In the rows, zero is written as 128.
Rotation paths and how fast each direction turns (degrees a step)
Each turn is a multiple of 5 degrees from 10 to 175, or 0.
Each row of a path follows its step; steps can be skipped.
Path 1:
step 5: 159 117 136 155 143 112 119 134 130 127 119 128 151 148 125 106 140 114 131 142 109 128  99 135 144 118 106 121 129 138 121 141 128 109 133 115 120 121 148 116 121 128  99
step 7: 108 107 119 121  97 126 132 123 152 129 102 136 142 119 135 127 137 125 142 139 122 149 143 120 127 130 121 142 139 124 137 127 113 162 113 129 145 127 109  98 124 108 148
step 10: 110 122 118 144 125 113 136 135 118 137 132 119 122 108 150 150 161 131 132 143 157 117 138 126 130 163 139 128  98 128 142 137 148 149 142 126 126 114 140 138 130 125 130
step 12: 134 137 119 119 132 147 117 114 126 130 140 119 155 131 134 136 129 112 117 112 107 121 136 119 136 104 128 146 100 129 122 134 112 114 128 156 138 145 107 157 132 156 118
step 13: 150  97 157 123  90 126 140 126 125 128 116 121 128 139 122 137 147 134 120 148 143 108 121 116 139 135 133 113 149 124 107 123 130 140 141 112 130 156 119 119 119 121 139
step 20: 121 116 117 116 123 112 103 139 138  95 129 117 119 148 120 122 140 130 124 142 126 127 114 134 138 109 106 160 111 134 137 103 120 118 121 100 115 138 135 126 132 136 103
step 25: 126 130 120 157 105 110 116 121 120 141 117 138 120 105 139 134 149 124 114 157 124 116 162 132 133 133 114 108 141 104 127 121 131 135 153 145 123 140 118 139 115 128 138
step 27: 141 151 117 128 165 140 123 113 144 119 119  88 156 139 128 148 124 127 112 109 121 141 124 123 119 136 132 128 125 117 147 146 128 125 113 119 121 144 107 140 119 117 127
step 28: 125  90 118 124 111 119 145 133  98 132 134 145 148 156 132 123 128 135 118 142 140 117 137 116 150 145 152 142 127 134 120 108 125 120 122 124 107 117 107 133 137 131 145
132 129 127 122 133 130 131 128 123 132 128 126 127 136 119 133 137 133 124 125 133 125 136 135 137 127 125 131 125 130 137 134 124 129 130 129 120 127 127 124 123 135 128 => 45
118 132 123 132 130 130 131 134 127 134 121 129 119 130 132 123 132 126 126 131 131 119 125 127 129 130 123 130 131 134 122 132 130 130 140 126 127 129 128 128 127 127 140 => 95
126 131 130 129 116 129 128 132 115 130 131 119 132 127 122 126 126 125 125 134 122 133 123 137 130 133 129 126 128 128 121 125 126 129 136 131 126 131 133 128 121 130 122 => 90
123 123 128 129 132 128 129 127 122 125 118 132 132 124 129 133 127 132 117 121 128 127 129 134 126 126 119 123 129 119 121 128 124 127 129 130 133 120 128 120 128 123 125 => 40
131 123 129 131 132 132 130 133 123 125 123 123 127 121 124 136 123 134 125 136 126 126 119 124 135 126 129 134 130 130 134 129 134 124 130 120 137 130 121 131 128 130 125 => 100
122 134 124 126 127 129 132 123 123 126 126 135 128 133 125 127 120 128 136 127 138 125 123 134 124 126 121 135 126 124 131 130 127 125 125 132 135 139 131 132 131 133 124 => 125
